In the data rows, the value 500 means zero.
One hidden rule gives every row of this table a label. Here are some rows, each with its label.
tensor([555, 519, 503, 512, 527, 591, 577, 391, 478, 455, 482, 440, 488, 552, 483, 563, 515, 480,
        566, 514, 477, 511, 487, 422, 525, 487, 579, 582, 763]) z655
tensor([550, 471, 398, 999, 473, 881, 810, 392, 518, 554, 432, 673, 424, 505, 736, 685, 634, 452,
        532, 485, 372, 553, 615, 717, 499, 338, 176, 365, 340]) z826
tensor([461, 475, 483, 592, 532, 479, 325, 502, 534, 428, 384, 513, 521, 559, 576, 562, 527, 497,
        390, 464, 428, 502, 501, 436, 506, 466, 491, 535, 652]) z76
tensor([482, 500, 440, 484, 584, 490, 584, 426, 515, 504, 370, 607, 492, 456, 546, 489, 522, 495,
        638, 457, 458, 523, 619, 436, 541, 453, 690, 487, 576]) z826
tensor([264, 575, 572, 460, 668, 387, 534, 377, 493, 450, 574, 672, 419, 558, 282, 472, 465, 566,
        519, 528, 471, 508, 418, 645, 521, 609, 676, 486, 746]) z585
tensor([668, 529, 390, 410, 653, 543, 555, 382, 448, 367, 411, 487, 488, 709, 450, 673, 457, 468,
        745, 714, 522, 561, 565, 284, 575, 450, 781, 577, 999]) z688
tensor([573, 526, 409, 529, 854, 449, 482, 186, 542, 273, 223, 636, 483, 631, 335, 555, 550, 485,
        780, 550, 460, 466, 671, 114, 547, 504, 999, 538, 839]) z688
tensor([510, 468, 496, 661, 610, 502, 538, 607, 465, 416, 399, 533, 375, 437, 403, 483, 532, 480,
        422, 490, 443, 495, 463, 504, 472, 492, 486, 497, 413]) z76
tensor([468, 482, 459, 718, 413, 561, 734, 426, 420, 538, 436, 445, 427, 588, 318, 623, 531, 481,
        433, 408, 450, 512, 632, 546, 508, 428, 582, 465, 461]) z826
tensor([422, 507, 461, 515, 462, 400, 242, 674, 345, 477, 699, 290, 455, 525, 508, 622, 525, 392,
        487, 436, 512, 600, 574, 365, 539, 404, 649, 439, 421]) z265
tensor([570, 515, 422, 921, 737, 691, 542, 173, 506, 308, 217, 571, 408, 701, 348, 697, 574, 459,
        565, 571, 401, 501, 721, 244, 572, 414, 883, 519, 999]) z655
tensor([544, 505, 467, 615, 622, 445, 527, 332, 511, 404, 387, 604, 456, 591, 346, 620, 517, 482,
        582, 540, 474, 482, 526, 377, 527, 460, 551, 499, 533]) z655
tensor([492, 538, 512, 502, 412, 554, 455, 595, 432, 510, 758, 439, 476, 527, 583, 466, 514, 474,
        558, 495, 396, 496, 453, 481, 513, 468, 688, 591, 300]) z76
tensor([529, 468, 425, 720, 416, 716, 799, 454, 396, 514, 444, 348, 455, 615, 510, 635, 523, 449,
        381, 369, 389, 539, 740, 568, 560, 528, 657, 461, 613]) z826
tensor([562, 488, 442, 965, 583, 685, 564, 334, 514, 444, 355, 620, 423, 596, 479, 582, 568, 493,
        597, 482, 401, 497, 633, 383, 531, 480, 513, 451, 601]) z826
tensor([391, 435, 611, 434, 528, 395, 163, 450, 561, 432, 425, 454, 486, 459, 245, 415, 460, 543,
        479, 481, 585, 425, 384, 408, 394, 797, 565, 504, 588]) z688
tensor([376, 440, 529, 832, 352, 624, 654, 455, 588, 607, 428, 861, 425, 484, 473, 524, 589, 550,
        245, 292, 327, 446, 630, 533, 491, 511, 305, 354, 152]) z826
tensor([407, 538, 545, 465, 687, 254, 134, 338, 595, 270, 392, 605, 465, 589, 295, 521, 498, 484,
        523, 449, 560, 505, 475, 26, 514, 501, 786, 482, 586]) z688
tensor([387, 468, 513, 78, 547, 221, 283, 627, 568, 491, 528, 438, 616, 340, 507, 321, 447, 536,
        522, 422, 571, 422, 410, 451, 467, 573, 516, 539, 656]) z688
tensor([347, 309, 643, 401, 388, 271, 243, 621, 616, 567, 338, 623, 546, 517, 428, 240, 561, 593,
        255, 447, 410, 402, 369, 665, 456, 695, 655, 360, 467]) z826
tensor([419, 496, 465, 313, 512, 508, 626, 580, 485, 502, 562, 453, 578, 447, 568, 370, 494, 497,
        615, 456, 492, 514, 517, 657, 468, 471, 519, 521, 439]) z826
tensor([605, 522, 457, 489, 538, 477, 551, 433, 469, 411, 458, 462, 456, 515, 533, 518, 461, 462,
        506, 603, 535, 543, 558, 487, 552, 371, 607, 537, 672]) z655
tensor([638, 577, 394, 440, 771, 584, 710, 224, 424, 301, 328, 531, 473, 603, 538, 558, 526, 431,
        837, 614, 464, 581, 703, 249, 555, 367, 966, 607, 893]) z655
tensor([304, 435, 555, 743, 423, 499, 365, 360, 698, 534, 334, 813, 414, 535, 328, 484, 556, 557,
        348, 375, 428, 358, 600, 359, 405, 561, 495, 421, 343]) z826
tensor([466, 493, 441, 999, 593, 756, 616, 234, 420, 569, 209, 733, 362, 634, 418, 589, 569, 470,
        486, 547, 360, 451, 691, 409, 476, 285, 593, 475, 341]) z826
tensor([410, 440, 552, 561, 409, 559, 603, 402, 641, 529, 423, 705, 452, 504, 384, 461, 548, 553,
        322, 416, 438, 423, 537, 407, 450, 639, 392, 461, 386]) z826
tensor([684, 639, 438, 592, 516, 665, 766, 406, 450, 520, 548, 301, 478, 515, 805, 538, 473, 416,
        748, 581, 477, 646, 568, 579, 580, 383, 575, 633, 559]) z585
tensor([670, 566, 408, 713, 672, 574, 450, 206, 440, 348, 389, 648, 433, 611, 355, 601, 584, 461,
        735, 614, 507, 518, 492, 232, 581, 489, 699, 652, 999]) z655
tensor([476, 522, 496, 605, 765, 334, 573, 586, 492, 252, 507, 739, 520, 650, 431, 478, 442, 431,
        524, 525, 533, 457, 363, 258, 441, 670, 714, 602, 647]) z265
tensor([519, 547, 506, 377, 492, 430, 444, 555, 463, 608, 552, 398, 541, 487, 541, 409, 436, 477,
        525, 612, 544, 501, 420, 555, 463, 453, 496, 622, 460]) z655
tensor([396, 421, 414, 804, 542, 800, 704, 587, 452, 375, 348, 600, 450, 643, 437, 559, 557, 483,
        507, 430, 368, 575, 555, 699, 517, 259, 305, 517, 320]) z826
tensor([716, 503, 377, 736, 342, 935, 999, 605, 245, 705, 659, 643, 465, 551, 894, 618, 506, 441,
        561, 641, 363, 665, 731, 762, 619, 305, 98, 468, 285]) z826
tensor([497, 512, 547, 322, 468, 415, 337, 583, 472, 517, 596, 254, 577, 449, 625, 435, 427, 493,
        464, 491, 542, 500, 367, 484, 499, 597, 448, 548, 564]) z265
tensor([238, 373, 581, 193, 233, 421, 532, 818, 494, 817, 755, 423, 570, 255, 763, 298, 464, 572,
        237, 364, 618, 446, 335, 874, 426, 669, 28, 412, 0]) z826
tensor([322, 509, 676, 0, 446, 274, 0, 528, 602, 453, 523, 452, 647, 504, 460, 304, 493, 515,
        243, 467, 699, 430, 451, 364, 459, 508, 308, 520, 485]) z688
tensor([568, 515, 482, 691, 803, 546, 403, 194, 556, 225, 206, 571, 421, 721, 272, 680, 541, 474,
        619, 560, 434, 485, 607, 162, 538, 543, 980, 593, 999]) z655
tensor([536, 519, 412, 942, 535, 767, 775, 309, 460, 504, 304, 573, 411, 596, 557, 620, 587, 468,
        462, 490, 361, 541, 662, 406, 542, 429, 480, 428, 619]) z826
tensor([297, 411, 589, 282, 383, 282, 118, 552, 657, 512, 540, 672, 535, 414, 283, 416, 485, 569,
        303, 336, 520, 411, 323, 371, 404, 722, 358, 439, 384]) z265
tensor([384, 460, 543, 644, 465, 332, 456, 601, 517, 466, 464, 505, 536, 435, 387, 392, 487, 531,
        469, 467, 591, 461, 297, 328, 413, 615, 407, 492, 727]) z688
tensor([310, 413, 632, 338, 669, 289, 71, 699, 595, 412, 420, 472, 460, 512, 29, 309, 569, 627,
        577, 297, 542, 451, 476, 394, 414, 707, 181, 428, 466]) z265
tensor([389, 496, 550, 28, 603, 349, 0, 344, 662, 152, 424, 610, 527, 596, 213, 540, 437, 611,
        468, 560, 609, 340, 512, 155, 422, 534, 713, 546, 627]) z688
tensor([697, 542, 438, 859, 772, 632, 824, 298, 446, 452, 503, 163, 470, 521, 431, 533, 480, 480,
        614, 701, 545, 555, 501, 581, 548, 369, 947, 568, 870]) z655
tensor([613, 565, 479, 342, 636, 290, 354, 447, 458, 366, 432, 311, 512, 588, 475, 567, 436, 473,
        601, 598, 564, 532, 459, 296, 535, 472, 809, 585, 793]) z688
tensor([376, 467, 573, 190, 211, 305, 536, 756, 476, 643, 670, 426, 516, 248, 463, 337, 470, 532,
        334, 415, 531, 408, 370, 883, 438, 587, 208, 437, 301]) z826
tensor([428, 377, 576, 382, 508, 310, 270, 412, 622, 412, 356, 604, 497, 548, 94, 432, 510, 526,
        604, 461, 499, 423, 310, 346, 482, 660, 548, 413, 409]) z688
tensor([349, 433, 517, 484, 407, 384, 273, 587, 445, 561, 738, 488, 473, 583, 431, 457, 582, 580,
        431, 529, 402, 471, 393, 354, 503, 486, 601, 456, 118]) z76
tensor([532, 552, 508, 886, 539, 577, 926, 480, 419, 285, 461, 336, 545, 544, 581, 658, 507, 502,
        715, 587, 524, 478, 513, 292, 534, 249, 667, 569, 999]) z688
tensor([438, 560, 558, 328, 459, 450, 502, 535, 418, 528, 780, 457, 542, 466, 639, 433, 449, 511,
        539, 463, 530, 536, 307, 614, 499, 578, 292, 541, 382]) z585
tensor([307, 414, 532, 305, 441, 335, 329, 598, 534, 589, 505, 514, 499, 424, 560, 440, 479, 562,
        427, 429, 612, 439, 463, 481, 461, 664, 454, 491, 276]) z688
tensor([446, 423, 555, 301, 306, 339, 435, 604, 547, 602, 652, 427, 541, 396, 487, 347, 433, 525,
        328, 436, 555, 433, 408, 725, 479, 540, 172, 477, 189]) z585
tensor([214, 386, 598, 393, 97, 489, 464, 898, 558, 710, 700, 571, 641, 337, 288, 256, 493, 516,
        237, 241, 641, 444, 388, 780, 398, 672, 94, 437, 0]) z265
tensor([481, 475, 484, 476, 622, 532, 574, 520, 445, 545, 596, 372, 507, 462, 708, 552, 482, 496,
        591, 498, 584, 508, 486, 544, 547, 446, 646, 541, 332]) z655
tensor([405, 414, 515, 870, 328, 650, 644, 398, 601, 598, 410, 860, 406, 484, 442, 474, 582, 550,
        355, 302, 370, 494, 572, 454, 464, 524, 159, 347, 89]) z826
tensor([356, 421, 546, 438, 402, 391, 277, 435, 629, 548, 482, 557, 530, 468, 345, 453, 496, 557,
        419, 391, 507, 428, 409, 482, 443, 672, 277, 451, 508]) z655
tensor([357, 477, 569, 507, 338, 505, 479, 589, 577, 560, 641, 610, 519, 437, 551, 491, 541, 524,
        297, 364, 463, 454, 466, 595, 447, 550, 266, 368, 71]) z826
tensor([555, 467, 574, 975, 625, 509, 472, 275, 452, 510, 249, 600, 422, 664, 433, 608, 489, 518,
        564, 510, 470, 519, 726, 392, 436, 425, 636, 454, 516]) z655
tensor([519, 489, 445, 511, 623, 568, 496, 495, 461, 520, 460, 399, 462, 511, 653, 557, 506, 488,
        648, 557, 573, 483, 587, 545, 548, 505, 682, 573, 523]) z655
tensor([417, 451, 480, 871, 452, 536, 570, 400, 540, 633, 377, 658, 416, 575, 412, 401, 630, 578,
        424, 345, 416, 506, 657, 415, 480, 579, 103, 335, 444]) z826
tensor([317, 438, 539, 249, 226, 357, 377, 966, 562, 820, 803, 370, 585, 247, 572, 233, 408, 543,
        132, 396, 563, 450, 274, 921, 424, 635, 32, 403, 39]) z76
tensor([610, 466, 575, 522, 111, 781, 672, 885, 333, 551, 603, 583, 564, 198, 999, 295, 496, 564,
        264, 478, 545, 655, 387, 999, 540, 524, 298, 455, 0]) z826
tensor([456, 437, 587, 111, 493, 322, 245, 654, 575, 566, 514, 554, 583, 347, 463, 470, 445, 517,
        315, 476, 530, 429, 261, 611, 464, 583, 336, 439, 362]) z76
tensor([481, 499, 439, 923, 425, 884, 871, 292, 428, 502, 403, 607, 386, 597, 512, 666, 550, 478,
        411, 459, 345, 603, 760, 475, 547, 363, 595, 459, 470]) z826
tensor([622, 535, 481, 480, 504, 583, 424, 533, 479, 511, 630, 218, 543, 472, 775, 452, 471, 447,
        507, 655, 553, 540, 514, 650, 554, 474, 433, 653, 714]) z585
tensor([583, 547, 483, 0, 613, 279, 412, 540, 423, 415, 620, 163, 652, 441, 748, 339, 354, 451,
        716, 569, 654, 560, 364, 363, 515, 472, 799, 644, 842]) z688
tensor([297, 458, 542, 612, 323, 603, 186, 626, 489, 747, 593, 551, 526, 397, 640, 319, 486, 536,
        345, 459, 489, 408, 374, 558, 386, 509, 223, 434, 39]) z76
tensor([606, 568, 491, 239, 609, 373, 359, 645, 576, 403, 336, 276, 481, 555, 610, 599, 516, 527,
        585, 511, 549, 399, 350, 474, 406, 713, 473, 534, 475]) z265
tensor([636, 569, 462, 528, 573, 403, 471, 472, 454, 417, 486, 377, 508, 537, 512, 534, 462, 463,
        587, 593, 539, 529, 505, 521, 554, 426, 713, 591, 610]) z655
tensor([568, 487, 586, 13, 411, 360, 444, 592, 491, 590, 654, 738, 486, 525, 631, 217, 512, 598,
        318, 300, 581, 460, 272, 691, 365, 499, 378, 497, 347]) z585
tensor([609, 549, 483, 674, 682, 578, 392, 383, 506, 275, 277, 620, 438, 598, 442, 647, 538, 460,
        605, 595, 431, 510, 600, 324, 580, 524, 893, 643, 884]) z265
tensor([380, 455, 522, 326, 593, 344, 352, 539, 483, 486, 438, 488, 515, 485, 498, 593, 499, 525,
        578, 496, 568, 454, 477, 416, 479, 607, 639, 599, 497]) z688
tensor([627, 551, 529, 248, 534, 364, 421, 605, 470, 453, 499, 300, 541, 504, 528, 425, 440, 431,
        728, 630, 537, 521, 395, 496, 571, 495, 621, 559, 663]) z265
tensor([628, 658, 500, 181, 478, 435, 656, 390, 347, 322, 601, 132, 528, 443, 643, 524, 417, 407,
        813, 592, 585, 583, 495, 617, 547, 398, 705, 619, 999]) z655
tensor([529, 502, 480, 609, 555, 439, 471, 483, 514, 458, 376, 572, 462, 537, 391, 542, 523, 503,
        392, 538, 483, 456, 562, 447, 522, 458, 598, 494, 563]) z265
tensor([277, 391, 590, 514, 277, 510, 365, 587, 653, 602, 399, 677, 467, 427, 304, 390, 535, 588,
        260, 337, 457, 386, 439, 410, 388, 669, 259, 414, 276]) z76
tensor([621, 536, 371, 672, 575, 820, 962, 463, 312, 579, 551, 364, 426, 546, 871, 705, 528, 422,
        750, 587, 461, 602, 732, 664, 613, 314, 635, 563, 519]) z826
tensor([549, 544, 527, 110, 411, 286, 288, 643, 467, 577, 724, 133, 615, 381, 793, 350, 408, 474,
        425, 583, 650, 512, 229, 566, 486, 616, 444, 612, 743]) z688
The hidden rule looks at only part of the columns. Which column or columns, counting from 0, in order?
7 20 23
Which label does each new row get?
tensor([820, 585, 463, 404, 741, 410, 455, 468, 396, 333, 498, 422, 532, 741, 624, 728, 403, 431,
        932, 794, 577, 580, 714, 293, 584, 435, 999, 627, 999]) >> z688
tensor([396, 443, 588, 285, 369, 417, 446, 571, 554, 541, 534, 501, 511, 422, 447, 393, 459, 530,
        331, 346, 506, 469, 318, 451, 437, 686, 439, 481, 356]) >> z265
tensor([374, 456, 592, 423, 574, 310, 223, 438, 599, 572, 454, 704, 517, 498, 13, 441, 567, 580,
        134, 358, 625, 318, 351, 354, 502, 699, 356, 459, 427]) >> z688
tensor([560, 540, 443, 858, 557, 759, 801, 291, 463, 455, 373, 586, 434, 598, 541, 605, 560, 477,
        571, 490, 387, 564, 633, 426, 555, 448, 479, 457, 533]) >> z826
tensor([677, 592, 451, 314, 568, 490, 608, 512, 404, 471, 599, 169, 542, 521, 642, 525, 424, 448,
        603, 671, 549, 610, 491, 563, 583, 403, 591, 681, 634]) >> z655
tensor([465, 521, 573, 202, 480, 537, 536, 773, 561, 604, 279, 482, 513, 475, 274, 479, 515, 544,
        380, 384, 530, 380, 387, 206, 445, 560, 522, 417, 514]) >> z265
tensor([437, 434, 521, 756, 584, 498, 419, 420, 588, 443, 272, 736, 422, 591, 223, 608, 569, 525,
        390, 449, 412, 413, 578, 410, 509, 491, 541, 452, 358]) >> z826
tensor([541, 559, 465, 500, 572, 394, 404, 392, 494, 406, 348, 475, 510, 578, 517, 633, 501, 477,
        569, 618, 505, 521, 543, 488, 525, 471, 536, 507, 610]) >> z655
tensor([404, 467, 575, 558, 496, 558, 448, 563, 581, 507, 368, 566, 453, 535, 536, 412, 582, 570,
        277, 444, 458, 522, 550, 640, 457, 489, 712, 425, 614]) >> z826
tensor([524, 501, 474, 539, 511, 713, 974, 475, 371, 741, 724, 307, 513, 421, 878, 580, 492, 472,
        493, 514, 571, 545, 541, 742, 596, 430, 300, 465, 142]) >> z585
tensor([451, 483, 528, 517, 299, 540, 563, 648, 502, 710, 627, 433, 524, 362, 630, 332, 504, 504,
        373, 466, 468, 494, 450, 705, 469, 611, 120, 478, 266]) >> z826
tensor([448, 469, 475, 509, 709, 506, 490, 404, 483, 450, 366, 518, 467, 565, 502, 629, 529, 520,
        562, 539, 527, 482, 591, 366, 540, 571, 788, 543, 532]) >> z688
tensor([484, 515, 424, 611, 555, 614, 864, 379, 475, 504, 380, 600, 463, 490, 599, 431, 547, 468,
        665, 506, 437, 564, 674, 501, 530, 406, 557, 503, 448]) >> z826
tensor([594, 631, 566, 104, 555, 404, 0, 589, 511, 382, 473, 335, 637, 426, 572, 512, 497, 514,
        492, 548, 642, 538, 398, 225, 478, 405, 718, 549, 644]) >> z688
tensor([438, 489, 491, 172, 797, 226, 45, 411, 576, 257, 328, 537, 564, 529, 311, 446, 489, 529,
        669, 510, 573, 434, 471, 178, 482, 608, 899, 583, 881]) >> z688
tensor([558, 516, 464, 628, 471, 680, 808, 532, 459, 565, 263, 567, 402, 511, 320, 603, 547, 485,
        548, 509, 406, 537, 591, 389, 496, 411, 601, 491, 535]) >> z76
tensor([392, 409, 573, 293, 340, 510, 408, 590, 670, 529, 510, 572, 477, 437, 330, 488, 546, 602,
        416, 393, 442, 391, 466, 459, 507, 455, 231, 396, 271]) >> z76
tensor([394, 516, 513, 561, 241, 590, 764, 599, 472, 555, 497, 428, 456, 364, 775, 529, 571, 472,
        438, 496, 457, 524, 496, 782, 409, 579, 149, 402, 158]) >> z826
tensor([247, 344, 539, 525, 505, 467, 330, 562, 566, 564, 356, 715, 423, 456, 434, 545, 568, 585,
        338, 395, 502, 388, 523, 485, 448, 654, 432, 442, 239]) >> z265
tensor([374, 454, 543, 779, 607, 944, 673, 377, 458, 484, 387, 658, 430, 525, 313, 581, 548, 508,
        526, 520, 383, 493, 581, 457, 445, 408, 644, 494, 262]) >> z826
tensor([777, 597, 427, 879, 405, 726, 999, 439, 398, 560, 643, 144, 470, 464, 880, 507, 457, 464,
        770, 706, 559, 653, 566, 615, 624, 251, 438, 533, 358]) >> z655
tensor([320, 502, 489, 560, 294, 215, 169, 690, 693, 627, 392, 709, 399, 445, 605, 473, 477, 543,
        426, 341, 492, 530, 374, 310, 464, 578, 623, 424, 478]) >> z265
tensor([638, 460, 417, 513, 673, 557, 363, 340, 496, 399, 497, 304, 553, 559, 719, 682, 543, 407,
        827, 643, 529, 578, 306, 540, 455, 343, 456, 493, 925]) >> z655
tensor([524, 454, 472, 782, 343, 707, 978, 435, 425, 597, 443, 598, 408, 476, 589, 541, 562, 502,
        357, 497, 400, 590, 600, 666, 521, 337, 202, 412, 193]) >> z826
tensor([653, 589, 488, 66, 599, 430, 0, 655, 408, 619, 842, 80, 708, 423, 722, 344, 274, 420,
        597, 688, 703, 624, 253, 570, 502, 333, 813, 717, 856]) >> z688
tensor([494, 431, 490, 999, 415, 718, 843, 434, 507, 632, 549, 635, 434, 445, 598, 489, 567, 498,
        313, 374, 381, 530, 592, 649, 521, 360, 345, 366, 217]) >> z826
tensor([570, 515, 468, 660, 679, 501, 581, 261, 558, 340, 302, 721, 430, 659, 255, 635, 539, 498,
        504, 537, 456, 488, 632, 252, 534, 418, 765, 495, 574]) >> z655
tensor([494, 493, 427, 569, 589, 530, 632, 381, 472, 489, 386, 619, 497, 465, 573, 480, 549, 503,
        605, 450, 423, 495, 624, 436, 517, 455, 581, 442, 463]) >> z826
